Turns, then the turns between two rows, first turn first; the first pair answered:
turn vif:
10  14  9  23  -12  11  7  3  -8  4  5  -2  12  -8  1  8  9  -5  12  -22  14  -2  23  4  9 |-> 3  17  7  34  -2  9  4  -3  -6  13  13  -2  19  3  4  5  8  -17  -2  -17  8  1  12  -3  8
-11  -12  5  8  -23  -1  -11  0  -11  7  4  -5  3  5  -15  5  5  -13  15  1  16  2  15  -4  9 |-> -16  -3  -2  8  4  -4  -12  -3  0  16  15  1  14  15  -7  0  -5  -26  -2  10  -5  0  2  -13  4
-2  -21  -2  21  -11  1  -25  -8  -31  12  5  -17  -15  13  -8  -2  -1  -19  -1  -4  0  -13  -2  3  -10 |-> 6  -7  -9  12  19  -1  -19  -9  -15  14  10  -8  -2  19  3  -4  -9  -21  -13  -1  -28  -16  -11  -2  -13
turn Ker:
9  -3  -4  -12  -1  22  -4  -2  -4  -10  1  16  16  3  2  9  -2  1  6  21  1  -8  -2  24  -17 |-> 5  5  -9  -3  8  20  -5  -5  -4  -9  6  12  18  6  8  5  -6  1  -4  21  -5  -7  -12  19  -16
-2  2  6  0  5  16  3  13  -5  -2  8  -3  1  3  -5  8  3  -3  15  3  -16  -1  20  -5  12 |-> -1  8  2  8  14  11  0  12  -3  -1  9  -7  1  7  2  1  0  -4  1  1  -23  0  11  -10  10
-7  -1  1  4  0  -2  -24  -7  -3  12  -3  0  9  15  -1  -3  7  -40  -47  28  17  -2  -24  -1  3 |-> 2  3  -5  6  -5  -14  -17  -6  -2  8  -16  -11  -7  0  7  -7  5  -21  -53  13  24  6  -34  6  5
turn fida:
-6  -13  1  8  -15  -10  -7  -7  0  6  -14  7  6  5  2  -4  -2  3  -6  12  23  -9  -17  12  -16 |-> 0  -6  -3  12  -14  -2  -7  -8  -6  -2  -18  1  3  5  10  0  2  12  -14  8  13  -12  -20  17  -16
1  -19  1  -15  10  0  -14  -11  8  5  -10  23  17  1  -2  -1  -11  0  -7  15  -1  -14  -9  12  -21 |-> 1  -24  1  -10  -3  0  -19  -13  1  7  -13  21  13  1  -5  1  -3  0  -5  15  11  -12  -7  15  -21
-11  -8  11  -3  9  13  -3  -2  -8  -1  2  9  12  6  -14  5  0  -17  18  13  6  -19  19  -5  1 |-> -9  -9  10  6  -1  17  -6  -2  -21  -6  0  4  5  8  -11  10  7  -10  17  10  14  -19  17  2  3
Now pairs of rows:
Each pair is 2 to 3 turns apart.
-2  -2  -1  -25  -7  1  -3  0  3  1  8  18  13  -10  -15  7  -2  -6  14  0  15  -10  9  -6  0 |-> -6  9  -9  3  4  8  -12  -6  -13  -1  19  8  18  11  -3  4  4  -12  -13  3  2  -16  -10  -13  -1
fida, Ker, Ker
2  7  0  4  23  -1  10  -5  -10  4  12  8  -11  2  23  2  8  -4  -25  -8  -3  -2  -12  9  3 |-> 1  -1  2  -7  20  -12  16  -3  5  7  7  11  -14  -8  18  -2  2  -2  -18  -15  6  8  -12  10  5
fida, Ker
2  -2  6  7  24  17  9  4  -2  -8  7  5  -24  -6  -10  -19  -13  13  -13  -26  -37  -18  6  -10  8 |-> 0  -14  15  4  1  25  4  8  -11  -12  5  5  -28  -9  -19  -9  -5  12  5  -23  -19  -20  21  -6  11
vif, Ker
6  40  -7  -20  16  -16  39  -2  23  -19  -6  2  -5  -21  1  -11  -17  -2  18  -7  -13  -7  16  -7  2 |-> -1  38  -2  -23  16  -8  36  -2  21  -21  2  9  6  -14  -7  -6  -17  -14  27  2  -17  -15  23  -9  3
Ker, Ker
4  -3  4  -21  -5  -11  8  11  14  0  -8  2  -6  -9  -4  -4  -2  8  20  -11  9  8  12  10  6 |-> 2  -1  10  -16  -6  6  2  14  2  -9  0  6  2  -1  -7  8  6  1  28  -4  4  -4  21  12  4
fida, fida, Ker
9  5  11  -19  17  -3  4  -4  18  5  5  16  8  -4  2  0  -8  -10  13  9  -27  -2  9  -7  1 |-> 8  14  6  -1  21  4  0  -5  4  5  14  5  11  8  7  0  -3  -13  -1  12  -33  -6  -1  -12  4
vif, Ker, Ker
12  -14  4  -28  6  8  3  -9  13  3  -6  15  3  -18  0  4  -5  6  -6  -8  -5  -16  -7  15  -19 |-> -2  -29  12  -6  -16  8  -11  -10  -6  12  2  7  3  -8  -12  9  5  -12  -2  -3  22  -15  -3  9  -15
Ker, vif, vif
15  19  2  -6  16  19  4  2  6  -11  9  16  17  12  11  4  -6  5  9  1  -32  -25  -5  -4  -2 |-> 5  1  3  26  -29  10  -8  5  -28  -5  1  -10  -10  6  2  4  12  9  8  -15  26  -12  -8  2  10
Ker, vif, vif
-3  0  -6  3  10  -15  -3  -16  10  6  1  5  8  7  5  -15  -8  4  -30  1  7  -3  -27  2  -12 |-> 7  -9  8  -27  -1  3  4  -11  18  -10  -9  19  7  -5  -5  -1  -7  10  8  4  5  -10  7  13  -16
vif, Ker, Ker
3  20  -3  10  -3  -18  12  1  5  -1  -13  -15  1  -11  11  1  -2  20  -3  -19  -4  -5  -9  6  -5 |-> 0  4  11  3  -22  -10  7  5  -2  0  -13  -13  -1  -13  -5  10  3  13  18  -17  10  -5  8  10  -2
vif, Ker
-6  -4  -2  6  1  8  -12  -18  -4  -2  6  -4  10  5  10  15  -9  -29  -19  9  -3  -15  -21  6  -6 |-> 11  -3  3  -12  -3  22  -4  -11  -1  -20  -3  -1  6  -6  10  25  -6  -12  5  6  -13  -22  -1  14  -8
vif, vif, Ker
24  -9  8  -6  -14  -1  13  -4  -3  -12  -27  -7  -5  -19  8  10  11  29  1  -22  13  3  -1  22  -6 |-> 16  6  -1  -3  27  -11  12  -9  13  1  -9  9  20  1  21  -2  -3  7  -29  -10  -23  3  -23  3  -12
vif, vif, vif
-5  -2  -4  9  -6  -5  10  10  4  10  2  -10  -11  -4  -5  -1  -2  -6  8  -11  3  17  4  -5  18 |-> -10  -4  -1  7  -3  1  6  10  6  9  7  -2  -3  7  -9  1  -2  -19  12  -3  0  12  11  -10  17
Ker, Ker
-9  -6  -5  17  -16  -16  -11  -4  -15  6  11  -15  -8  11  1  -1  4  12  -16  -10  32  7  -10  11  4 |-> 4  -1  -7  4  -16  -11  -2  0  -14  -9  0  -17  -17  -3  5  1  8  32  -5  -19  26  4  1  20  6
fida, Ker
14  -3  -2  28  -12  10  -1  -14  -24  3  -1  -4  8  0  0  1  2  -15  -10  5  12  -16  -9  -9  -2 |-> 24  8  -7  24  1  9  5  -13  -18  -6  -2  -6  6  -2  12  -1  -4  -4  -18  1  -6  -19  -15  -10  -1
Ker, fida
-12  13  5  -12  19  -5  8  13  6  8  16  7  4  2  -13  -4  -16  -17  11  -4  -26  9  12  -7  18 |-> -7  20  -6  -11  18  -15  14  10  8  7  5  -4  -9  -11  -3  -12  -16  0  -1  -19  -20  19  -1  -2  22
Ker, Ker
6  -2  -10  0  2  -8  0  -4  -3  -17  -4  5  -20  -18  7  -5  -3  -1  16  -24  11  11  11  6  2 |-> 7  3  -13  -4  13  -7  2  -4  2  -16  -3  7  -17  -16  10  -7  -7  -1  14  -24  -1  11  11  1  -1
fida, fida
-3  -13  8  -7  -16  -1  4  10  11  8  -8  1  -19  -10  -4  5  10  -15  21  -16  12  4  18  4  9 |-> -6  -13  8  10  -17  13  -5  9  -5  2  -1  1  -14  6  -6  12  18  -22  17  -6  7  -6  19  0  9
Ker, fida
7  6  -14  3  4  -8  -5  -7  2  -5  -14  2  1  -4  15  -9  -3  12  -20  -3  5  3  -26  11  -11 |-> 0  -10  5  -11  -4  11  -14  -4  0  -5  -5  19  20  6  -6  6  0  -10  12  18  3  -7  6  10  -14
Ker, Ker, Ker
0  6  -11  22  4  -12  -5  -13  -6  1  -5  -8  -3  2  12  -7  -6  7  -28  -2  6  10  -20  -7  -2 |-> -3  -3  -9  18  -6  -16  -4  -12  -4  7  -10  -10  -7  -2  6  -9  -9  7  -22  -5  18  14  -17  -6  -1
Ker, vif
2  -9  -5  1  -14  3  -2  -11  -7  -5  -12  0  -6  -3  2  2  1  10  -7  1  21  -7  -8  12  -7 |-> 4  -3  -11  -6  0  -6  3  -16  5  -2  -13  5  -1  -5  6  -3  -7  14  -15  1  10  -5  -18  12  -12
vif, vif, Ker
4  7  -12  -4  15  7  0  -16  0  -9  -2  9  12  6  18  -3  -6  8  -24  8  -16  -7  -21  8  -15 |-> -1  -14  1  0  -26  16  -9  -8  -21  -12  -9  0  -1  -1  -2  10  8  11  3  7  19  -7  1  16  -8
vif, Ker, vif
-7  16  -7  14  20  20  23  -8  -7  1  4  -2  7  20  2  14  3  11  0  -6  -23  -13  -12  2  22 |-> -10  15  -14  6  25  2  30  -8  9  11  2  2  6  11  3  3  -6  9  -4  -11  -18  -2  -19  -2  19
fida, Ker
9  20  -7  7  5  8  -2  8  -7  -6  3  -14  -10  6  11  1  8  8  -3  -9  -23  1  1  2  11 |-> 2  14  -4  14  -6  5  -6  9  -16  -3  4  -19  -13  9  3  3  14  2  -2  -9  -7  4  -2  2  16
vif, vif
-4  -5  5  15  -18  14  -17  -3  -19  -1  4  -12  3  12  -9  12  19  -10  -12  -1  9  -25  -8  -3  0 |-> 2  8  -5  12  9  6  -11  -5  -7  -2  7  -7  10  16  7  4  11  -7  -26  -1  -16  -22  -21  -6  -5
Ker, vif
7  -3  -6  -2  -10  -14  3  0  -1  1  -10  -2  -16  -11  3  -6  -2  16  -5  -11  17  13  -9  4  -4 |-> 8  -7  3  -15  -12  -2  5  5  2  -5  -10  5  -11  -13  -3  0  1  15  13  -4  13  8  5  7  -4
fida, Ker
-4  24  13  12  6  -1  -2  11  -3  2  19  -21  -11  -15  -5  -3  7  17  33  -21  -21  15  27  7  8 |-> -15  25  4  29  9  -14  -7  7  -5  16  25  -25  -9  -8  -6  -11  7  5  10  -23  -8  22  7  -1  10
vif, vif, Ker
6  16  -5  20  13  17  -6  -9  -12  -14  1  -4  12  15  17  1  6  5  -29  8  -15  -8  -21  3  -11 |-> 20  12  0  -1  0  21  3  -4  -8  -28  -15  -5  -6  -8  16  6  7  29  -7  -3  -9  -8  -7  17  -9
vif, Ker
-14  -15  4  9  -14  3  -3  3  8  2  14  -7  8  16  -16  -5  5  -34  -1  5  -3  7  5  -4  9 |-> -1  5  -9  4  11  -6  8  3  23  -5  8  -9  2  8  3  -14  -2  -16  -17  -5  -26  9  -11  -5  5
vif, Ker
-13  -20  1  4  -21  -10  -4  0  1  7  -3  7  -7  -5  -18  -1  2  -6  4  -1  31  1  2  5  -7 |-> -12  -15  -2  -8  0  -13  -1  -5  17  11  0  19  5  -5  -14  -6  -10  -15  -1  8  16  0  -4  1  -13
vif, vif, fida
17  -6  1  -2  -21  22  3  -7  -8  -6  -13  6  -3  -4  -6  13  6  16  25  -6  2  -2  11  13  0 |-> 23  3  -1  -1  -4  30  3  -10  -9  -10  -5  11  9  6  -1  16  4  12  19  0  -22  -6  12  9  -5
fida, Ker
-1  9  2  4  5  10  -3  -7  -9  -13  -2  0  -5  -4  12  -1  7  16  -15  -10  -8  -14  -4  8  -10 |-> -8  2  1  13  -4  8  -9  -7  -16  -10  2  -6  -7  -1  9  -1  12  8  -18  -10  3  -13  -6  6  -7
vif, vif
-8  1  10  17  -19  -4  2  14  -14  8  5  -18  -13  -2  -16  4  9  -7  14  -8  13  10  23  -14  18 |-> -1  20  1  -3  24  -6  14  9  13  8  11  -2  4  5  0  -4  -9  -9  -2  0  -32  4  11  -24  8
vif, vif
28  28  -6  15  22  16  2  11  -3  -20  -4  -15  -31  -9  15  -4  2  35  -7  -21  -18  6  -3  -3  16 |-> 15  1  6  -1  -8  5  3  21  5  -7  -8  -11  -40  -25  -10  -2  0  26  23  -23  20  20  18  -1  24
fida, Ker, vif
-7  3  -1  28  -8  4  -11  -8  -13  2  4  -11  10  28  8  6  1  -9  -14  -6  6  -3  -9  -4  5 |-> 0  -2  -1  16  -24  -2  -6  -3  -9  -1  -10  -16  -9  6  8  4  3  9  -2  -21  23  3  -5  5  6
Ker, Ker
-3  -6  -7  21  -13  -10  -13  0  0  6  -9  -20  -10  17  3  -16  11  -20  -26  -7  11  13  -15  7  9 |-> 4  6  -8  -6  19  -11  2  1  29  8  -7  -3  3  12  9  -20  -6  -18  -22  -5  -24  11  -12  1  5
fida, vif, fida
3  -7  -4  -14  -10  -18  -1  -13  8  -10  -32  -3  -5  -14  19  1  -1  24  -9  4  25  -4  -26  21  -26 |-> 2  -9  -3  -5  -17  -16  -6  -13  0  -11  -30  -9  -8  -13  17  0  4  22  -10  1  30  -3  -26  20  -21
fida, vif
-1  -8  -14  -2  -1  14  -15  1  -7  13  13  15  20  22  3  4  -7  -16  -5  8  -2  -3  -14  -17  2 |-> 17  2  -20  -16  13  14  -2  5  4  1  0  15  14  9  18  -1  -13  6  -5  -2  -21  0  -19  -9  -2
vif, Ker
4  -5  5  -18  9  16  -1  0  6  -9  6  3  4  -4  1  8  0  5  15  4  -21  -8  16  3  2 |-> -1  -15  8  -1  -15  19  -11  1  -14  -10  4  -7  -6  -1  -4  10  9  3  15  1  4  -9  14  7  5
fida, vif, fida
-8  -18  16  -9  -8  -1  19  16  2  15  14  1  14  -16  -22  2  8  -8  31  3  14  0  29  -5  21 |-> -13  -8  8  -6  19  -6  18  9  15  24  25  11  29  -3  -15  -6  -1  -21  15  11  -10  -1  16  -14  16
vif, vif
13  -10  -3  1  -10  -30  14  -2  13  10  -19  -1  -14  -24  12  -1  -2  21  5  -21  12  16  -14  -2  8 |-> -14  -20  1  15  -8  -30  -2  -6  8  33  1  9  7  -2  -1  -1  -6  -18  1  1  20  15  -13  -16  6
vif, Ker, vif
10  0  8  14  -11  10  1  21  -13  -14  -2  -9  -17  -14  -9  9  26  22  16  -16  4  12  11  3  7 |-> 13  9  7  -8  18  13  10  21  7  -12  7  5  0  -12  -8  7  13  16  23  -8  -28  10  17  -4  7
fida, Ker, fida
8  -9  8  4  -9  18  -20  0  -38  7  32  5  13  25  -3  6  -2  -25  17  29  0  -23  13  3  -6 |-> 17  -4  8  -20  12  22  -10  1  -21  3  29  17  19  19  2  4  -12  -17  21  28  -22  -26  16  4  -11
vif, fida, vif
22  -3  8  -4  -7  4  3  9  -18  -22  -10  -5  -11  -13  7  -9  10  35  0  -5  4  -8  -3  7  -13 |-> 4  -17  13  13  -22  5  -10  8  -33  -10  -2  -8  -3  -2  -10  -6  17  11  1  4  26  -8  -1  0  -9
vif, Ker
15  10  -13  -6  -6  -7  3  2  11  -15  -12  -4  -22  -11  12  -2  -2  29  1  -19  -10  0  -14  16  3 |-> 3  -2  -6  -26  4  -18  6  1  32  3  -4  12  -6  -14  -1  -12  -16  5  14  -11  -9  3  -4  4  3
fida, fida
7  12  2  15  -6  2  8  16  -9  -6  3  -21  -22  -5  5  8  12  18  6  -14  -1  14  5  -7  18 |-> 0  9  7  22  -10  8  3  15  -14  -2  11  -20  -15  4  -4  12  14  6  9  -7  1  11  11  -13  20
Ker, fida, vif
-1  -18  -7  -9  -22  3  7  -4  3  5  -23  6  -4  -14  -1  -1  -7  13  8  1  21  -1  -1  7  -6 |-> 3  -18  -1  -7  -23  20  2  -2  -3  -5  -18  8  1  -8  -1  10  -1  11  15  9  11  -9  9  7  -7
fida, Ker
-14  -23  -5  -1  1  -7  -16  7  -1  0  3  4  25  10  -3  -16  -2  -9  -10  7  20  1  -16  18  -8 |-> -10  -17  -13  7  0  -6  -13  7  -9  -7  1  -3  18  10  5  -16  2  1  -17  1  21  0  -22  19  -8
Ker, fida
-6  4  1  -18  -3  -14  10  -2  13  -5  -7  11  3  -23  -1  -15  -13  7  5  1  12  24  -5  11  -6 |-> -15  4  9  -17  6  -2  4  -4  12  -1  7  23  21  -6  -8  -8  -11  -15  11  19  -1  11  6  4  -6
Ker, Ker
-2  9  -4  24  -2  -16  -3  15  -1  6  5  -18  -14  1  4  2  1  -4  -22  -11  -2  25  -14  -10  4 |-> -7  9  -4  12  6  -20  1  18  11  14  9  -11  -5  0  0  -1  -6  -11  -18  -9  -9  24  -9  -15  4
fida, fida
1  -7  2  0  -9  -3  4  2  -6  -1  -6  -1  -5  -11  -2  2  5  7  6  0  16  5  9  1  -5 |-> 3  -5  6  8  -8  8  0  4  -13  -9  2  -1  -3  -4  -2  4  10  4  2  6  10  -1  10  3  -4
Ker, fida
4  -1  5  0  -24  14  1  1  -8  -23  -7  -4  1  10  2  5  21  12  4  11  6  -13  -3  20  -14 |-> -6  6  -3  9  -4  5  1  -4  -3  -12  5  1  14  24  6  -2  12  -5  -15  21  -8  -13  -17  11  -16
vif, vif
2  -4  -3  13  -13  5  -11  -9  -16  -9  0  3  2  5  4  -2  6  1  -12  12  13  -5  -16  12  -13 |-> -2  -6  -3  0  4  -2  -7  -11  5  1  4  17  11  6  5  -5  -6  -13  -12  19  -1  -4  -17  1  -17
vif, fida, fida
13  20  -5  -3  23  1  22  13  -3  -3  8  -14  5  5  -24  21  -7  -2  5  9  -29  3  10  -15  1 |-> 19  18  -5  -1  6  0  25  17  -10  -11  -3  -26  -12  -9  -24  22  -2  16  11  -5  -12  9  13  -6  5
Ker, vif
2  3  4  -17  22  7  -3  6  16  -5  10  19  15  -2  -4  4  -9  -20  20  7  -34  -4  17  0  1 |-> -2  -3  10  2  9  18  -14  5  -5  -13  15  12  15  7  -9  11  4  -24  21  12  -24  -11  21  2  3
vif, fida, Ker
8  15  5  1  16  13  2  9  -5  1  10  -5  10  16  5  3  7  -6  2  4  -32  -10  13  -9  3 |-> 10  18  -6  4  14  -15  8  6  8  11  -1  -17  -6  2  12  -12  -1  9  -14  -16  -15  8  -7  -8  6
fida, Ker, Ker
-9  4  -8  21  7  -16  -6  0  -3  16  7  -12  3  12  2  -13  5  -8  -19  -7  3  9  -16  -10  9 |-> -11  -8  -3  12  0  -21  -6  0  4  22  4  -5  3  2  -5  -15  3  -12  -8  -4  15  13  -13  -10  9
Ker, Ker, vif
2  1  -10  -15  0  -6  2  8  3  -18  -9  9  4  6  -3  -1  -6  -2  16  9  -8  1  11  1  -9 |-> 8  1  -11  -10  -4  -6  3  6  -4  -24  -12  2  -3  5  2  -2  -2  6  15  4  -4  2  8  2  -8
Ker, Ker, vif
-8  1  -15  16  11  17  -2  -4  -2  1  24  -1  8  24  9  6  6  -21  -15  19  -33  -11  7  5  20 |-> 18  2  -16  -7  -4  6  17  1  10  -18  -4  -12  -25  -14  18  5  5  25  -1  -9  -15  1  9  25  26
Ker, vif, Ker
0  13  -19  20  0  4  -18  -7  -25  -15  6  4  10  13  17  -3  3  6  -18  5  -5  -9  -8  6  -8 |-> -8  5  -15  1  15  -9  -13  -9  0  2  13  23  25  13  6  -8  -13  -13  -8  15  -13  -6  -3  -4  -7
fida, fida
-6  12  2  5  26  10  -1  12  -3  -3  22  1  2  14  9  0  -3  -11  -12  5  -34  -2  2  -9  0 |-> 10  12  -2  0  12  3  10  17  -2  -14  2  -16  -26  -13  15  -3  0  23  -8  -18  -16  6  2  4  6
Ker, vif
4  6  4  -1  -15  2  18  14  5  -10  -1  -10  -20  -12  1  16  -18  5  -1  2  9  14  2  9  17 |-> -12  2  6  13  -10  2  7  11  -1  2  16  -2  -5  9  -6  17  -16  -23  -9  15  7  12  -2  -2  16
Ker, vif, Ker
-1  2  -1  21  -9  26  -9  -5  -20  3  -2  -11  20  16  2  3  10  -13  -4  -5  -11  3  7  -4  -3 |-> 9  5  -8  22  -17  13  -2  -4  -17  1  -15  -23  4  -1  12  -5  8  8  -13  -24  1  14  -5  4  0
Ker, Ker
-14  -15  5  -11  2  10  -3  -26  -2  5  4  18  15  6  -11  -4  0  -18  -11  16  20  -6  -3  4  -15 |-> -11  -8  -4  6  0  1  -2  -29  -6  4  0  5  3  2  0  -11  3  -3  -29  2  26  -1  -23  5  -13
Ker, fida, Ker
16  15  -7  14  0  1  9  -4  2  -11  -2  -11  -8  5  6  4  2  26  -7  4  3  9  -14  -4  5 |-> 0  -4  8  18  -17  6  -1  -3  -6  -2  8  -2  5  15  -15  13  8  1  11  21  20  4  0  -4  5
Ker, Ker, vif
-14  13  -12  9  6  16  1  3  -13  -4  6  -8  -3  13  -9  0  5  -11  -3  5  -22  -7  20  -10  -3 |-> -8  17  -20  8  4  -5  8  3  -4  -4  -5  -17  -20  -6  0  -12  0  9  -12  -15  -9  5  4  -7  -1
fida, Ker, Ker
12  4  5  -20  14  19  8  -2  3  -15  1  15  21  4  -1  -1  -3  15  6  1  -32  -17  9  16  -9 |-> 22  11  -5  -16  13  8  9  -5  4  -14  -6  6  4  -7  6  -7  -7  31  -4  -14  -24  -9  -1  20  -7
Ker, Ker, Ker
